(in the rows, 128 means zero)
D: rows in 4 groups, each row roughly a mix of its group's directions:
D (168 x 13):
[[183 101  66 127 167 155 154  97 143 143 141 161 134]
 [140 143 117 116 143 133 126 187 179  90  63 143 149]
 [128 139 131 132 142 158 128 195 197 175 107 117 128]
 [138 109 116 131  66  96 145 131 106  90  58 110 148]
 [102  77 129 112 152 164 162 105 179 111 177 138  99]
 [122 158 147 154 181 110 133  67 140 102 184 128 154]
 [107 105 168 115  74 106 126 120 172 140  84  75 111]
 [104 109 137  81  52 141 151 162 128 116  81 136 133]
 [115 191 130 151 167 103 161 128 179 119 169 137 100]
 [164 144 121 186 204 121 103 107 140 117 158 111 127]
 [185 103  62 135 169 160 141 101 134 142 145 159 130]
 [ 81 135 164  77  95 162 128 125 121 163 186 140 116]
 [106 181 137 204 145 102 107 115 142 140  99  99 104]
 [157 118 140 140 129  91 149 132 144  96  44 123 172]
 [173 137 106 179 209 128  99 140 148 121 126 121 127]
 [157  89  68 142 101 130 119 176 108 113  75 112 110]
 [188 110  69 161 140 161 104 115 162 140  92 130 146]
 [181 118  68 127 172 161 128 120 110 130 154 179 132]
 [196 116  55 158 134 157 122 130 143 135 104 133 149]
 [145 115 145 141  90 135  64 147 109 143  87  91  75]
 [ 87 133 150 146 148  94 140  93 119  82 183 112  79]
 [118 162 118 125 142 123  90 178  58 100 164 156 125]
 [101 136 152 162 173 176 144 140 192 163 114 126 106]
 [117 152 126 146 113  66 108  79  63  95 120 131 131]
 [ 94 141 143  71 103 178 121 180 154 153 139 156 104]
 [ 81 145 159  91 146 110 125 144 132  88 200 106 111]
 [148  81 115  81 129 178 165 160 180 129 144 150 131]
 [183 136  61 152 141 165  98 164 104 108 108 125 120]
 [ 78 156 180 123  86 102  94 167 113 110 106  96 121]
 [193 107  76 141 118 152 105 163 143 118  84 106 103]
 [112 191 122 138 184  97 141 115 172 121 177 136 117]
 [132 200  74 106 191 131 117 112 144 130 123 120 118]
 [157 157  68  71 149 143 131 140 103 109  89 163 114]
 [160 153 145 152 202 106 120 132 168 119  89 137 166]
 [139 150 131 180 189 116 126  69 129 112 177 129 134]
 [128  82 107  79 105 119 140 117  96  70 182 140 133]
 [181 102  77 133 174 158 152  90 128 145 152 163 130]
 [109 109 166 105  79  97  99 140 139 137  83  79  87]
 [108 136 123 114 175  59 155 119 142 116 185 165 130]
 [ 84 152 141 149 119  56 111 107 101  96 170 106 114]
 [170 132  94 144 138 152  83 183  89  99 104 113  93]
 [118 135 121 168 108  68 127  74  74  89 136 130 119]
 [ 87 128 154 104 157 112 174  79 131 142 178 165 156]
 [132 164 189 136 155  88 145  73 157 123 126 129 168]
 [ 66 156 178 128  90  99 104 162 121 109 116  88 127]
 [167 119 122 117 133 184 150 157 155 170  72 158 151]
 [ 92 141 145 207 155 114 130 110 160 148 127 107  82]
 [100 114 152 159 141  73 171 110 139 117 188 167 117]
 [ 97  84 165 156 118  72 153 110 134 131 188 149 138]
 [110 122 131 152 123 116 136  58  76 146 190 116 118]
 [142  76 139 142  70 167 110 134 101 147  74 102 141]
 [127 165 154 132 187 160  96 125 148 161 188 150 115]
 [118 144 112 108 174  71 170 127 130 108 172 179 112]
 [157 156 128 160 213 110 113 131 168 114 113 133 156]
 [120 200  85 105 184 111 127 109 160 118 154 132 117]
 [112 179 121 184 153 140 105  92 169 164 138  90 134]
 [129 148 104  96 163  88 177 138 123  96 152 187  98]
 [162 130 130 176 207 117 110  94 133 127 169 114 141]
 [127 113 152 156 100 168  75 120 132 164 109  67 160]
 [121 121 108  94 106 112 111 211 167 120 166 101 133]
 [193 120  52 163 141 148 115 139 141 129  99 124 141]
 [128 134 125 174 161 116 129  59 103 122 195 118 122]
 [156 139 143 145 155 186 144 135 157 182  69 144 131]
 [153 146 130  64 125 169 112 173 137 153 101 137 180]
 [157 162 105  64 129 170 118 168 123  98  86 114 109]
 [152 182  79 101 136 182 114 133 122 128  77 110 106]
 [194 105  63 138 136 156  81 134 101 134 114 131 117]
 [164 120 129 155 131 156 153  63  98 148  76 165 141]
 [171 128 122 191 176  93 116  88 114 101 125 105 154]
 [ 64 145 177 114 138  97 153  96 121 139 173 152 156]
 [139 121 141 129 160 196 153 146 181 172  92 145 125]
 [ 99 171 169 165 167 121 135  62 123 113 135 118  94]
 [167 123 110 158 105 145  84 178 131 117  81  91  88]
 [138  87 147 123  87 116 109 105 171 162  80  86  91]
 [123 204  89 130 188 134 122 112 157 139 132 100 113]
 [147  70 130  82  94 123 149 163  81 107 105 167 127]
 [ 62 141 180 112 109  97 178 113 158 124 142 109 148]
 [143 104  56 144 108 150  95 171  87 125 127 115  91]
 [ 81 134 155  99 152 106 175  82 136 139 171 162 160]
 [134 140 132 112 144 169 125 201 188 168 109 118 131]
 [111 149 138 189 126  73 128  74  82 114 116 129 107]
 [154 161  65  72 159 130 133 138 118 104  89 159 116]
 [110  53 169 122  89  92 124 131 113 139 163 128 162]
 [109 162 140 114 112  68  95 120  65  93 158 108 137]
 [ 99 142 124 113 153 167 106 129 124 164 212 137  97]
 [108  75 162 122 108  73 161 131 122 111 178 168 134]
 [150 106 131 144  92 185  90 134 107 151  67  95 144]
 [147 111 105  75  84 103 125 120  84  84 166 136 165]
 [153  85 116 108  92 139 162  95 191 143  96  90 123]
 [161 115 117 185 158  80 141  81 109 100 100 107 157]
 [ 62 139 188 119  96  90 143 103 153 143 122 102 143]
 [146 110 133 117 157 203 161 148 176 157  98 153 126]
 [ 95 105 160 103 106 103 152  63 163 173 146 137 149]
 [157 107 107  67 108 136 148 170  92 100  90 166 114]
 [ 60 168 169 124 116 102 165 155 143  96 147 116 157]
 [ 95 169 172 168 162 107 145  66 121 115 136 127  96]
 [136 122  89 127 162 131 188 100 160 119 159 152 188]
 [107  95 177 198  91 136 116 108 144 154 139  93 143]
 [115 102 160 146  91 107  79  96 148 177  93  92 103]
 [141  86 108 141 148 190 158 149 186 147 103 146 108]
 [154 144 149 143 179 102 140 130 171 112  66 148 172]
 [120 202 120 156 172 150 123 120 165 144 134  80 108]
 [149  85  71 159 100 152 114 168  96 114 104 104  91]
 [172 147 119 184 206 123 109 125 157 108 123 130 132]
 [133 149 129 143 110  79 113  67  58  97 130 126 136]
 [170 101 109 149 118 147 142  89 104 159  61 167 146]
 [195  87  84 126 129 158  89 101 124 156 102 133 104]
 [140 157 105 105  90  81  67 147  93 130 116 103 168]
 [152 154 110 130 147 141  80 170  53 108 131 158 115]
 [109 112 136 197 142 116 102  86 136 185 135 105 162]
 [146 100 123 129  85 183  92 131  97 151  71  96 143]
 [ 79 121 180  99 112  95 160  76 159 158 135 132 143]
 [120 150 158 163 163 144 150  46 102 119 105 150 115]
 [161 110  76 195 147  97 134  96 100  95 115 110 119]
 [192  98  73 153 116 165 126 119 176 144 109 123 132]
 [168 111 109 183 154  78 141  81 107 104 101 115 151]
 [ 98  68 168 154 108  77 137 107 131 130 176 140 150]
 [ 70 131 172 111 115  92 175  93 165 136 133 110 159]
 [111 134 120 108 166  65 167 124 137 107 182 173 118]
 [ 91 136 168 113  77 101  97 161 120 118  93  78 100]
 [134 154 172 110 142  90 141 127 167 110  69 132 185]
 [ 89 113 135  92  51 147 143 114  93 146 163 130 101]
 [121  88 159 164  93 156  82 109 115 165 121  84 164]
 [139 156  78  64 161  95 142 136 133  94 130 175 122]
 [144 100 108 109 103 158 118 202 136 148  71 134 102]
 [140 153 119 171 198 120 113  87 136 118 188 126 128]
 [148 121  89 102  79  96  90 189 121 139 123 113 169]
 [129 189  69  86 188 116 127 115 137 117 132 134 116]
 [ 67 168 174 112 123 111 167 159 138  89 151 131 155]
 [ 71 138 169 106 145 104 161  84 122 144 173 158 153]
 [139 111 134 107 119 124 161  63  79  78 168 152 131]
 [116  97 133 102  45 124 160 143 118 129  73 122 115]
 [ 58 148 196 127  95  89 128 129 135 132 140 111 145]
 [129 113 109 143 148 129 183  76 192 146 134 130 173]
 [176 111  64 154 146 150 152 109 170 128 126 133 178]
 [172 124 100 160 118 142  81 177 111 112  85  93  95]
 [140 127 114 108 147 146 118 204 169 118  66 143 140]
 [139  56 138  97  75 113 131 144  93 112 117 168 146]
 [127 148 136 141 116  78 120  63  60  95 131 130 126]
 [139 128 128  91 139 181 125 191 188 161 124 119 143]
 [117  96 117 201 123  91 149  80 113 113 142 128  83]
 [114 138 186  89 107 115 155 139 163 125  68 139 169]
 [173 126 115 170 182 110 119 148 153 101  68 121 153]
 [136 100 114 140 140 176 138 183 191 171 101 131 121]
 [ 64 130 197 102 116  90 148  98 135 149 142 124 114]
 [ 76 129 151 150 151 102 129  95 129  94 188 103  83]
 [155 135 100 119 120 187  86 132 104 148  62  97 139]
 [159 121 131 170 152  75 153  80 132  89 100 111 167]
 [157 117  89 152 168 128 129 175 160  94  64 134 138]
 [ 94 127 170 193 132 115 127  98 149 157 180  98 135]
 [159 113 127 144  91 136  77 165 119 132  86  89  72]
 [103 112 102 117  76 154 117 124  85 140 189 109  83]
 [118 127 128 167 115  73 129  62  78  97 144 127 109]
 [190  87  88 133 133 153  84  97 115 164 104 130 102]
 [127 187 113 174 158 168 103 103 149 161 111  84 124]
 [198 108  70 145 170 161 121 123 118 134 133 163 124]
 [127 160  83  78 180  81 145 127 125 126 158 169 129]
 [139  78 128 136 148 186 183 138 174 137 140 148  95]
 [108  80 193 174  94 100 147 134 143 132 168 130 136]
 [115 176 119 175 165 151  97  94 151 165 130  77 134]
 [112 117 101 103 105 105 111 205 168 112 169 100 127]
 [133 146 126 190 119  77 117  72  83 122 108 118 105]
 [178 144  77 165 152 156 101 179 100 102 114 134 117]
 [149 110 112  70  89  97 119 115  76  91 163 134 159]
 [ 93 116 109 111  85 161 123 124  91 153 193 124  82]
 [ 91 119 111 113  94 164 123 123 101 146 202 118  82]
 [159 121 115 145 141  93 138 143 144  87  47 124 169]
 [160 131  90 142 159 120 122 178 164  97  59 139 138]]
one row of each group, then the others: which group is each in?
[150  85  62 151 128 158 108 163 101 134 147 113  80]	<38>
[108 166 110 119 177  71 146 110 160 120 182 155 125]	<69>
[127 132 113 119  89  60 100 114  75  90 163 108 135]	<26>
[ 85 141 154 104 146 112 171  81 136 141 171 169 169]	<36>

[121 204 120 155 172 148 127 121 166 146 136  82 106]	<69>
[ 76 147 188 130  83  95 106 155 142 119 102  91 132]	<36>
[108  93 110 193 121  99 152  81 115  95 154 130  90]	<26>
[ 86 180 172 166 154  93 126  91 117 114 153 106 100]	<26>
[ 81 139 161 150 159 131 154  76 131  91 184 123 103]	<26>
[110 125 115 106 114 107 109 206 166 119 176  90 118]	<26>
[165 111  83 103  84 116  90 178 109 146  98 120 164]	<26>
[116 148 158 170 171 148 160  61 115 108 117 142  91]	<26>
[157 163  95  82 156 124 158 166 127  90 102 173 100]	<69>
[107  76 192 171  94  99 150 132 137 130 168 133 135]	<69>
[163 112 113 183 157  80 151  84 120  95  96 114 152]	<38>
